These are runs of 7 systems, one row a step. Runs of the same system follow the same rule from any start.
j_548, path 1 (9 x 22):
[[-14   3   4  -2  -1  14  -2 -12  10  -5   7   4  11  10  -1   5   8   4
    7  -6  -2   0]
 [ -5   5  -4   1   5   3   6   5  -2  11  -6   0 -12  -4  21   1   2   1
   -6  -6  12   8]
 [ -6  -4   1  -1  -7  -1  -5  -3  -2   5  -9  19   6   9  -8 -15   6  -6
    1  -3  -9   3]
 [ 11   6  -8 -15  -2   1   4   4   4  -7   2   0   3  -4   3   8  12   3
    3  -8  14   8]
 [  0 -10  -9  15  -9   3  -4 -10  -3   9  -2  11   9  -8   4   1  -4  -6
  -10   8   2  -2]
 [ -4  12   1  -4  -7   7  -7   3  -3 -15 -15  -6  -3  -3  -8   4   7  -3
   10   4   5   5]
 [ 11 -10  -2   2   3 -20  11 -12  -2   4  -2   4  -3  -7   7   6  -3 -11
    3   4  -1   2]
 [ -6   0   1  -4  -6  10  -4  -2  10 -13  -6   0  12  12  -1   4  -2   5
    6  16  -8  -1]
 [ 12   1  -5   4  16  -3   9  14  -2   6  -8 -10  -5  -4  10   4  -7  -6
    1   0   7   5]]
j_777, path 2 (9 x 22):
[[  0 -15  -2  10 -13   1  -5  -8  -8  15  17  11   0 -13  14 -11  -6   7
  -17  19   2  -6]
 [-14  13  15  -4  -7   9  -9  16  -8 -11 -10  -3 -12  -1 -24  -3 -11   0
    5  -2   8   1]
 [  9 -10  -5  -1   1 -31  13 -15   2   7   6   4  -8  -6  -2  14  -8  -8
   -9 -13   0  -3]
 [-10   4  -6  -4 -14   7 -14   3  10 -12   2  -7   5  17  -3  -4   1  18
  -13  10 -18 -12]
 [ 16   4  -4  -5  11 -11   7  25  -9  10  -9  -7 -17  -8  11  -8  -5  -1
   -6  -1   9   7]
 [  8 -13   7   1  -5  -7  -9  -7  -5  -2  14  13  15   3 -25 -16   3  -4
    5   4 -17  -8]
 [  4  10   4  -6   6   6   3  10   2 -11  16 -25  -8  -9   1  17  -6  13
    0  -1  14  -4]
 [ -9 -14   2  20  -5  -8  -3 -11 -10  19   4  10  -7  -6   5 -13 -12  -5
  -14  10 -10  -8]
 [-14  16  15 -15   0   1  -4  11   2 -15  -4  -8 -12  13 -20  -1  -1   6
    9 -11  -4   0]]
j_101, path 3 (9 x 22):
[[  0   6  -3 -17   1   9   3  20  -2  11  -6  13  -5   6  19 -19  12   8
   -3  -2   9  15]
 [ 10 -12  -1  -6  -1   1   2   0   0  11   0  32  20   2 -10 -11   4 -12
    4 -10   8  11]
 [  3   4 -14   1  -8  15  -4 -10   8  -7   5   4  18  -8  -5  20  12  -3
   -3 -16  19   2]
 [ -3   1 -20  12 -19  -4  -5 -14  -5   0 -19   1  -8 -15  13  10   6  -8
  -14   6   9   1]
 [  0   7   2 -17 -15 -15   1  -2  -1 -19 -25   2 -10   0  -7   4   4  -5
   12  10   1   8]
 [ 20  -9  -3 -15   7 -18  17   5  14  -8  -4  -1   7   7   6  16 -15   0
    4  12   1   4]
 [  6  -7  -7  14   6  11  -6   4  10  -8  -8  -9  24  11  -5   7 -10  -2
    2  18 -14  -7]
 [  7   8  -3  20  22   7  -1   3  -8   0  -8 -27  -2  -8   6   4   8 -10
   13   0  -5  -2]
 [ -6  -5  13   5   3 -10   4 -24  -9   1  10  -5 -10  -3  11  -8  12  -2
   19  13 -18  -3]]
j_519, path 4 (9 x 22):
[[ 18  -1   0  -9  -1  -7   4  12   2 -14  -6  -5   5  -6 -13  13 -13  -3
    5   8  11   3]
 [ 10 -10  -7  17   7 -10   4  -6   1   3  -1 -12   2  -7   3  14 -16  -7
   -6  10  -4  -9]
 [ -9   8   3  12   4   1  -7   0  -1 -11  -8 -24  -7   5  -5   4  -3   2
    4   8 -17 -10]
 [  2   4  10  -7  13 -13   8   6  -6   3   3 -12 -19   3  13 -11   5   5
    8   3 -12   1]
 [  4  -8  15  -9  12   3   4   8   4   2  17   5  10  13  -5 -12  -7   7
   11   8 -10  -1]
 [ -3   0   7   6  17  17   5   9   2  12  15  -2   4  -2   3   6 -11   2
   -1 -13  14   1]
 [-14  -3   1  19   2   7  -8 -15  -4  13  10   5   2   0  -5  -6   6  -5
   -6 -16  -8  -8]
 [-17  14   3 -12 -14   6  -7  -7  -1  -6   7   1 -12   1   0  -3  17  11
   -3 -13   5   0]
 [  2  -7  -2 -15 -14  -8   2   2  -3  10   2  25  -3  -1   8 -16   3   4
  -10   3   7   9]]
j_777, path 5, 9 rows:
[[ -4   1  -4   4   3   7  -2  -7   5   0  -5   6  10   7  -6   3   8  -8
    3 -14  -1   2]
 [  1   7 -10  -1   0   5   0  -5   3  -2  -2  -5   1  -1  13   6  16   2
    0  -7   5   4]
 [ -1  -1  -3   0  -8   6  -2  -4  -5   2  -7  10   3  -2  10  -8  10  -2
    4   9   3   8]
 [  1   2   3  -7  -3   6   3   1   0  -8  -9   6   6  -3  -6   6   1  -6
   12   3  12   9]
 [  3  -5  -6   8  -2   1   3 -11   6  -2  -5   2  10  -4   2  16  -4  -8
    1   3   5   0]
 [ -7   6  -6   9  -1   7  -4  -4   3  -6 -14  -9   1   4   5   6   3  -3
    2   5  -6  -1]
 [  4   1  -2  -1   6  -7   6  -2  -2   1 -13  -2  -4   2  11  -2   8  -7
   10   3  -5   7]
 [  4  -5   3  -6   3   4   4  -3   5  -4   1   5  13   9   2  -1   5  -1
   14   9  -5   5]
 [  4  -1   1   4  11  12   5   5   3   2   0  -3   8  -1   8   8  -5  -3
    7   4   9   5]]
j_548, path 6, 9 rows:
[[ 16  -7   0  -5  -1  -2  -5   8  -8  -1   2   8  10  -2  -8 -16   6  -3
    7  10  -4   2]
 [ 11  -3   3   0   3   9   1  -1   0  -6  12  -2  13 -11  -9  11  -3  -3
    9   3  13   1]
 [-12  -1   4  19   2   8   0 -12  -1   3  -2  -6  -1  -7   1  14 -11  -8
    1   3   4  -4]
 [-15   8   7  -1   2  -5   3  -6   0  -5 -14  -6 -15   8   3   2   2  -3
    9  -1  -8   3]
 [  5  -4   0 -13   6 -15  11   1   7   4   0   5  -3  13  12  -5   3   3
    2   2 -10   4]
 [  8  -3  -6  -5   3  11  -2  14   8   2   2   6  16  11   2  -7  -2   7
   -6   3  -1   1]
 [  8   3  -7  11   9  11  -6  11  -6   6   0  -4   6  -8  -6  -2   3  -6
   -3 -11   8   0]
 [ -7   2   3  12  -3   3  -6 -17  -8   0   6  -1  -1  -9  -5  -1  14  -7
    8  -7  -3  -3]
 [ -9   3   8  -9  -8  -1   5 -12  -3  -4   4   2 -12  -5  13   2   6   4
    9   8   7   6]]
j_485, path 7:
[[ -1   9  12  -6   8 -17  -2   8 -15   0  -2 -11 -24   1 -10 -20   9  -1
   10  -8 -15  -2]
 [  8 -10  13 -21  -1 -12   8  -4   2   1  33   5  -2   2   6  -9   0  17
    2  10  -6  -3]
 [ -6  -5   8   2  -2  27  -5  14   5   2  16   6  15   2  -5   2 -22  12
   -8  12  13  -2]
 [ -6   1   0  20   6   5  -6   6  -8  13  -3   3  -3 -10 -20   2 -15 -14
  -12 -24  11  -4]
 [-13   8  -2   1 -10 -16  -9 -18  -4  -4   7  -6 -16   0 -13  -3  17   2
   -8 -22 -14 -11]
 [ -3   5  -2 -22 -19  -8  -2   6  -1  -3   7   1 -18   2  17 -12   8  23
  -14  12   0   1]
 [  9 -14   5 -10 -12   1  -1  17  -2   3  -2  24  11   2  -9 -14 -20   2
   -6  21   7   5]
 [ 16  -3  -5   5   2   0  -4   8   4  -8   4  -1  17  -7 -31  17 -15  -9
   -5 -13  12  -5]
 [ -1   4 -16  24  -4  -7 -11 -13  -4  -2   3 -24  -8 -12  -2  11   4  -3
  -17  -6 -10 -18]]
j_950, path 8:
[[  0 -11   8  11   4  -6  -2   7 -17  18  -5   7 -10  -3   7 -29  -6  -5
    0  19 -13   1]
 [ -2   8  19 -18   1   1   1   1   1 -19   6   0   1   4 -28   5   3  -1
   24  -9   4   3]
 [  6 -13  -2   5   9  -5  14  -7   8  16  22   2   2  -7  16  16 -16   4
  -14  -4  11  -3]
 [-23   6   0  15  -7  22 -19   4   3  -3  -8  -3   5  13  -9  -9  -5   7
  -10   5 -13 -10]
 [  2  11  -1 -10  10 -16   8   8  -7   8  -9  -3 -23  -2   5  -7  13  -5
    1 -26   5   9]
 [  7 -15   0 -10 -11  -7  -3 -15   6  -2  20  17  18   8  -3 -11  10   7
    0  10 -15  -4]
 [  6  11  -4  -9  -6  16  -4  25  -1  -9   0  -8  -2 -11  -3   9  -9  10
   -9   2  27   4]
 [ -1 -15  -1  24   0 -13  -2 -11 -11  17  -7  14   0  -9 -11  -8 -12 -20
   -8  -2  -7  -5]
 [-12  18   0  -8 -11   0  -8 -13   6 -25   0 -18  -7   4 -11  15  15   7
    6  -9  -5  -7]]
j_683, path 9 (9 x 22):
[[  0  -1   6 -20 -11 -15   1  12  -1  -4  -7  12 -10   8 -10 -12  -8   6
   -3   5  -3   4]
 [ 18  -5  -4 -11   2  -8   4  16   7  -3  10   0   6   1 -12   7 -14   6
  -11  -5   7  -3]
 [  8  -1 -13  19   1   6 -11   4  -2   2   8 -13   7  -7  -9   5  -5   1
  -18  -4  -2 -14]
 [ -6   7   2  14  -1  -3 -11  -3 -17   2   1 -15 -17 -11  -5 -11   9  -2
   -1  -2  -9  -8]
 [ -4  -4  17 -11  -8 -16   2  -7 -10  -1  11   4 -16  -3  -2 -13  -1   6
    7  13  -8  -1]
 [ -1  -5  12 -15  -3  -1   6  13   7  -4  10   4  -1   5  -4   4 -24  13
   -4  14   6   0]
 [  0  -4  -2  11  11   4   0  14   6  10   1  -3   4   4  -9   7 -24  -1
  -17 -11   4  -6]
 [ -8   6  -6  13   5  -2 -10  -3  -3   5   5  -9  -6   4 -11  -5   9  -1
  -12 -24 -13 -12]
 [ -3   5   1  -8  -8  -8  -5  -3 -11   5  13  -2 -17  -4   8 -19  20  12
   -4  -2  -9  -2]]
j_519, path 10:
[[ 13   2 -14   5  -1  10  -9   9   2  -6  -2  -1  18  -2 -15   4   5  -4
   -6 -10   6  -3]
 [ 10   3 -12  11  -7  -4  -6  -8 -10  -1   4 -11  -6 -21   3   6  12  -3
   -6  -1   6  -4]
 [ -3  -1   6  -1 -18  -7  -9  -8 -10 -12  -2  -2  -7  -8  -7  -5   1   2
    4  22  -7  -4]
 [ -1   0  11 -14  -2 -12  10   8   0  -4  -7   0 -15  -1   1   5 -19   2
    4  12   8   6]
 [  4 -12   2   4  12 -11   9   2  10   5  -4   4   7  13  -5   5 -21  -6
   -3   2 -11  -4]
 [ -2   8  -7   8  15   7  -1   7  10  -4  -1 -21   2  10   0  12   0   4
   -4 -11  -7  -7]
 [  4   2  -5   8   9  -2  -5   0  -9  10   7 -11  -7  -1  11 -17  18   3
   -2  -3 -15  -5]
 [  1   3  14 -12  -2   9  -6   7  -8  -6  15   0   0  -2  -8 -16  10   9
   14   6   0   2]
 [  0  -8  12  -3   3   2   9   1  -5  12  17  13  -3 -11   3   0 -12   0
    1   0  18   6]]
j_485, path 11, 9 rows:
[[  0   8 -10 -23 -12 -14   1  -3  11  -8   2   2  -9  10   5   2  16  13
  -11 -13  -3   0]
 [ 10  -7 -14  -5 -13   2  -6  12   2   4  -5  12   9   4  12 -14   1   9
  -15  19  -2   2]
 [ 18  -2  -3   0  -2   5  -7  15  -7  -8 -10   4  14  -9 -22  -2  -4 -10
    7   6   9   4]
 [ 14  -4  -7  12   0 -12   1 -15  -4  -5   7 -12   2 -18  -7  18   1 -10
    1  -2   3  -8]
 [-15   7   2   8  -9   0  -5 -13   0 -12  -4 -19 -12  -1   8   9   0   5
    3  18 -11  -8]
 [ -5   1  11  -9   7 -11  12  10  -1   3 -12  -1 -18   6  11  -2 -17   1
    4  12   0   7]
 [  4 -11   9  -7  13  -8   9   4  12   2   6   8  13  19  -9  -1 -14  -1
    5  -1 -13  -2]
 [  6   5  -7   6  17  15  -3  14   8   2  11 -15  11   6  -1   5   2   6
   -6 -14  -1  -6]
 [ -5   1   0  20   8   7 -10  -1 -15  15   5  -6  -5  -8   4 -18  12  -4
   -1  -4  -9  -5]]
j_101, path 12:
[[ 18  -6  -9  -1   2  -9   0   6   4  -3  10  -8   6  -1  -4   2  -4   5
   -9   4  -5  -7]
 [  6  -1  -1  11  -2   6 -11   6  -8  -4   3 -10   4  -7 -10  -4  -3   1
   -2  12  -5  -8]
 [  2   2   9   7   6  -5   0   0 -11   0   7 -11 -11 -13  -7   2  -6  -4
    6   2   2  -4]
 [-11  -3  13  -1  -3  -7   2  -9   0  -1  13  -3  -9   1  -4   2 -10   6
    0   6  -7  -7]
 [-10   4   8  -3   5   6   1  12   3   3   4  -5  -8   8   2  -2 -12  11
   -7   0   0  -2]
 [ -3  -3   2   5  10  -2  -2   8  -2  13   2   4  -1   8  -5 -12  -6  -2
   -7 -10  -8  -3]
 [  0   4   0  -3   3   2  -6   2  -2   2  13  -2   2   3  -8  -8  12   4
   -3 -16  -5  -4]
 [  3  -2  -4  -1  -7  -1  -4   0  -7   7  14   4  -5 -10   5  -8   7   7
  -11  -3   6  -2]
 [ -3   0   4  -5 -14   2  -6   3  -7  -1   2  12  -3  -7 -12  -7  -3   1
   -4   1   9   2]]
j_683, path 13 (9 x 22):
[[ -2   0  10  -4  15  -2   9   4   9   0   7  -1   2   9  -9   9 -11  -1
    4 -14   1   0]
 [ -6  -1  -7   8   6   5   0  -5   8   9  10  -4   4   8  10   3   2   6
  -13 -11  -7  -7]
 [ -9   7  -2   2  -1  11 -10   6  -6   6  -4   1  -5   4   6 -18  14   4
   -3  -4  -5   2]
 [  4  -3   8 -13  -3  -3   2   2  -8   5   7  15  -1  -4  -4 -13   9  -1
    7  -4   7   8]
 [  0  -3   2  -8 -11   7   0  -4   5  -5  12  10   9  -6  -5  10  -5   5
   -2   3  15   1]
 [ -6   2  -8  12  -6   6  -3   0   0   3 -10   0  -3  -9   2  12 -10  -4
  -13  -3  13   0]
 [ -6   3  -5   7  -7 -12  -5  -9  -3  -2 -15   2  -7   1  -9  -1   4 -10
   -4  -7  -8  -2]
 [  7   4  -3 -16  -6 -17   2  -2   1 -10  -1  -4  -9   1   3  -1  10   6
    1   3  -6   1]
 [ 16  -8  -4  -5  -2  -4   1  10   2  -2   1   0   8  -1   3  -4  -7   5
   -3  20  -1   0]]
j_950, path 14:
[[  3   2  -7  12   9  -5   6  10   4   3  -6 -19 -10  -6   5  20 -24   0
  -16  -1   8  -6]
 [ -9  -3   0  17   7  -9  -7  -7  -1   1  -8 -11  -1  13  -7 -10   1  -5
    1   2 -33 -13]
 [ 10  13   5 -19  13  -7   5  11  -1  -9  10 -20 -14   4   5  -3  16  11
   12  -7  -5   1]
 [ 14 -19  10  -2   8  -2   5   7  -4  13  24  11  11   0   4 -17 -10   6
    1  16  -5  -2]
 [ -8   8  13   3   3  23 -10  15  -3  -6   8  -4   6  -3 -26   4 -12   1
    4  -9  13  -3]
 [-10  -4   2  15   8  -9   6 -14  -6  22  11   3 -13  -8   3   3  -4  -7
  -12 -23   2  -5]
 [-23   8   3  -9 -16   4 -12 -10   6  -8   7   1  -6  15  -2  -9  12  17
   -7  -1 -16  -8]
 [ 10   3  -3 -25  -1 -13   9  24  -1   8  -4   9 -16   2  10 -10  -4  10
  -13  -6  12  11]
 [ 13 -16  -4  -1 -10  -4  -8   2   4  -2   2  21  25   6 -27  -8  -7  -6
   -6   2  -7  -4]]

Which system made each run below?
path 15 (2 x 22):
[[  0  16 -12  -7   1   3  -6   7   8 -11   6 -21  -5   7   0   7  14  15
  -11 -17  -4  -8]
 [ 13  -9  -5   2   1 -13  -2  10 -12  17   7   5  -7  -4  11 -26   4   4
  -13   7  -9  -2]]
 : j_950
path 16, 2 rows:
[[-12   1   6   5  23   2   8   1   0  20  -7  10  -2  16   9 -15   7  -9
    8 -22  -9   8]
 [ -2   5   1 -15   8   9   1  -3   5   3  13  10   9  13   4 -13  29   6
   12 -21  -4   7]]
 : j_485
path 17 (2 x 22):
[[  4   8  -1   6  11  14  -1   8  -5   3  13 -18  -4 -10  10   2   7   7
    1  -4   9  -1]
 [-10 -10   9  16  -1   5  -5 -13 -11  12   6  11   2  -5  -1 -13  -1  -8
    4   8  -7  -2]]
 : j_683
path 18 (2 x 22):
[[ -8  -1  -6   1  -7   8  -4  -9   6   1  -3   8   8   7   8  -2   9   2
   -2   1  -4   1]
 [  1   7  -4  -6   1   7   2   9   0  -1 -13   1  -2  -1   7   1   6  -2
    4  -2  12  11]]
 : j_777
path 19 (2 x 22):
[[  5  -3   5  -2   0  -4   1  -5   0  -5  18  -8   1  -3  -4   4  -1   7
    2   4  -4  -7]
 [ -8   0   5   6   0   8  -2   4  -2   3   6  -6  -5  -3   4   2 -11   6
   -6   8   3  -4]]
 : j_485
path 20, 2 rows:
[[  6 -11   5   4  10  -5  10  -6   0   5  -9   7   8   3   8  -1  -3 -13
   15  12  -6   7]
 [ -4   2   5   1   9  15   4  -8  10  -8   2  -5  14   8   4  11   7  -1
   18   2  -1   3]]
 : j_101
path 21, 2 rows:
[[  3  -6 -10  -8  -8  -6  -4  12   5  11   9  16   4   7  -9 -10  -5   8
  -27 -17   2  -4]
 [  9   5 -14   0 -11   4 -16  14  -4  -2   1   3   6  -5 -22  -7   6   2
  -19 -17   6  -6]]
 : j_101
path 22, 2 rows:
[[ -3  -4   2  -9   6  -7  11  -8  12   5  16   1  -1   9  14   7  -1  10
   -4  -5  -4  -2]
 [ -4   1  -2  -2   0  15  -7  18   5   4  -2   3   7  13   2 -10  -4  11
   -9   4  -3  -1]]
 : j_950
path 23, 2 rows:
[[  7  -2   3   4   2  -8  -5   4  -8   0   6  -2  -1  -6 -22  -3  -4  -7
   -2 -11  -2  -6]
 [  0   1   1   1  -6  -8  -3  -9  -4  -3  18 -11 -10  -8  -2   4   1   8
   -7   0  -3 -10]]
 : j_683
path 24:
[[  4 -11 -11  10   3   7   2  -6   1  14  -3   9  12   1  24  -9   8  -3
   -2  12  -5   4]
 [ -1   9   6  -4   3  18  -4   6  -3 -11 -14   1   9   1 -10  -2  12  -9
   23  -1   8  11]]
 : j_485
path 25 (2 x 22):
[[ -6   9   6  -4  -2  -6  -3   5 -12  -5 -18 -10 -20   2   9 -19  13   0
   14  15 -14   5]
 [ 20 -14  11 -20   8 -16  14   3   1   2  11  14   8   5   0 -10  -1  -1
   15  10  -4   7]]
 : j_548
path 26, 2 rows:
[[ 11   3  -9  -3  -4 -25   1 -13  -9  -5   4 -13 -16 -10   6  -3  23   0
    1  -4 -12  -5]
 [ -1  -4   8 -13 -14   1   0  -3  -1 -11   6  -1  -2   1  14  -6   1  15
    8  35  -5   1]]
 : j_485
